In the rows, zero is written as 128.
Each named move below is a turn or a mirror, shown by a few rows before and after it. Which moves, in which order, take the first row of each later pair to the second? The first pair is answered.
B (before => after):
[100 147 121 145 103 117 143 116] => [109 142 150 130 144 115 165 126]
[150 112 126 151 171 102 106 118] => [146 116 111 153 145 103  91 110]
[165 106 162 114 126 132 117 123] => [153 112 133 122  96 140 101 106]
[ 68 154 122 125 109 142 144 127] => [ 79 141 146 116 140 135 157 138]
A (before => after):
[117 138 158 105 177 111 142 148] => [103 141  96 142 162  90 117 141]
[148 138  82 152 148 126  84 117] => [158 118 106 128  94 147  86  96]
[139 128 122 126 123 125  95 134] => [144 131 135 111 119 131 106 133]
X (before => after):
[147 110 131 150 160 102 141 135] => [149 114 125 152 164 105 130 130]
[151 109  80 168 154  77 118 135] => [148  96  82 161 148  73 149 143]
[ 71 143  72 148 110 121 167 155] => [ 67 158  88 143 146 125 166 170]
[131 115 117 137 152 112 110 117] => [134 105 109 135 133 113 124 118]
T (before => after):
[107 130 110 149 163 118 113 135] => [ 86 125 119 127 137 125 158 139]
[129  91 174  95 150 139 155 146] => [108 125 116 120  81 157  76 109]
[ 75 142 139  83 101 137 139 127] => [123 145 126 122 158 111  63 122]
Then:
Between the rows of a pair lie 2 to 3 moves.
[123 100 139 106 120 124 175 125] => [159 100 119 144 156 100 112 118]  B T B
[ 95 115 128 113 107 134 224 155] => [ 77 135  80 147  91 122 202 155]  A B
[130 100  91 182 123 106 122 102] => [157  72 156 133 120 130 155 103]  A B
[142 105 103 132  96 122  96  93] => [ 93 114 113  99  89 128 161 112]  B A T
[ 81 166  92 127 101 151 110 144] => [ 95 157  70 158 135 117 108 149]  B A X
[150  80 128 131  62 111 155 121] => [191  78 168 125 108 111 122 121]  T A
[173  73 209  96 131 131 140 154] => [191  97 186 126 123 136  59 130]  X X
[105 149 116 123 117 127  72 112] => [ 83 156 141  92 140 132 119 139]  B T A
[138 115 133 128  57 160 138  95] => [ 86 163 104 140  75 160 125 121]  B A T
[ 77 152 139 131  97 142 159 135] => [143 110 173 135 152 113 165 138]  T A T
[ 88 149  90 136  94 131 118 117] => [161 127 141 138 163 116  88 117]  A T
[102 141 150 110 182 115 163 180] => [ 63 151 102 118  98 128 170 162]  B T T
[140 102 151 105 114 129 167 125] => [107 144  97 133  90 144 118 115]  A T
[132 135 117 145 138 132  96 117] => [115 141 113 138 109 144 113 116]  T T
[127 167 143 111 171 151  75 128] => [145 111 108 149 197  89 143 146]  X T A
[178  94 137 117  94 107 157 122] => [151 120  91 145  67 110 126 111]  A B
[148  88 145 124  84 118 157 113] => [161  98 146 130  88 132 110 102]  T A B
[134 126  96 145 124 128 103  96] => [134 111 110 140 162 110 153 127]  T A
[125 113 124 127 152 115 139 134] => [113 137 134 118 161 130 117 133]  T B X
[140 120 186 112 114 168 135 128] => [168 116 171 145 149 144 100 126]  B T
[136 123 107 110 152 112 182 161] => [140 133 109  99  71 154 140 120]  T A
[108 109 142 108 164 117 143 150] => [126 103 116 131 175 102 117 142]  B T
[111 154 176 109 152 141 107 164] => [ 84 160 152 108  96 153 125 155]  B T T
[ 95 162 173  86 150 156 162 154] => [106 183 136 116 105 167  71 117]  T A
[128 110 171  86 107 154 169 133] => [100 154 135 110  85 171 112 122]  A T A
[165 125 119 149 163 117  50 111] => [ 98 123 100 112  48 147 145 107]  T B
[125 120 100 170 142 107 126 128] => [141 111 165 118 156 133 153 137]  A A A
[146  93 130 133 115 111 172 106] => [152 120 170 101 138 137 152 110]  T A X
[164 122 194  82 105 159 162 112] => [153 166 143 148 210 119  92 137]  A T T
[152 128 150 129 162 137 129 127] => [136 118 118 138  94 137 142 106]  B X
[129 121  84 172 141  96 145 129] => [ 82 157  87 154 112 131 142 129]  T X T
[104 130 164  86 111 159 173 131] => [146 146 151 119 120 162  68 102]  T A
[140 163 105 147 154 145  64 123] => [128 136  98 136  70 151  94 103]  A T B
[133 171 152 122 194 124 109 150] => [157 103  89 150  74 100 125 103]  X X
[151 110 144 146 134  87 113 149] => [115 154 158 120 139 120  99 158]  T X X
[106 141  76 135 115 135 109 129] => [123 129 149  79 116 164 141 136]  A A
[134 123 155 126 163 141 111 139] => [128  96 107 136  97 129 132 127]  A A X
[112  82 160 111 125 118 197 135] => [ 60 119  95 141  95 119 168 136]  A T X
[114 115 142 126 142 118 175 115] => [136 114 136 136 166 108 149 114]  T T
[154 112 121 162 151  99 100 135] => [142 108 119 150  81 121 104 115]  A T T
[150 142 182  86 130 156 107 130] => [147 142 160 121 194 123 113 157]  X T A
[ 82 172  98 143 147 129 129 137] => [114 138 160 107 176 132 176 145]  A B
[ 91 166 179  50 100 158 185 147] => [162 181 179 103 199 133  66 140]  T B
[100 148 100 145 142 120 112 138] => [137 132 148 126 165 127 106 127]  A B X
[152 116 152  92 185 136 119 152] => [133 100  58 147 120 105 111 135]  A B X
[151 110 138 125  71 160 121  97] => [146 119 174 112 161 144 169 143]  T T A
[112 150 116 161 100 140  98 135] => [124 109 160 136 136 128 170 160]  X B
[107 201 126 128 121 169  30 120] => [138 177 204  77 172 176  76 142]  A B
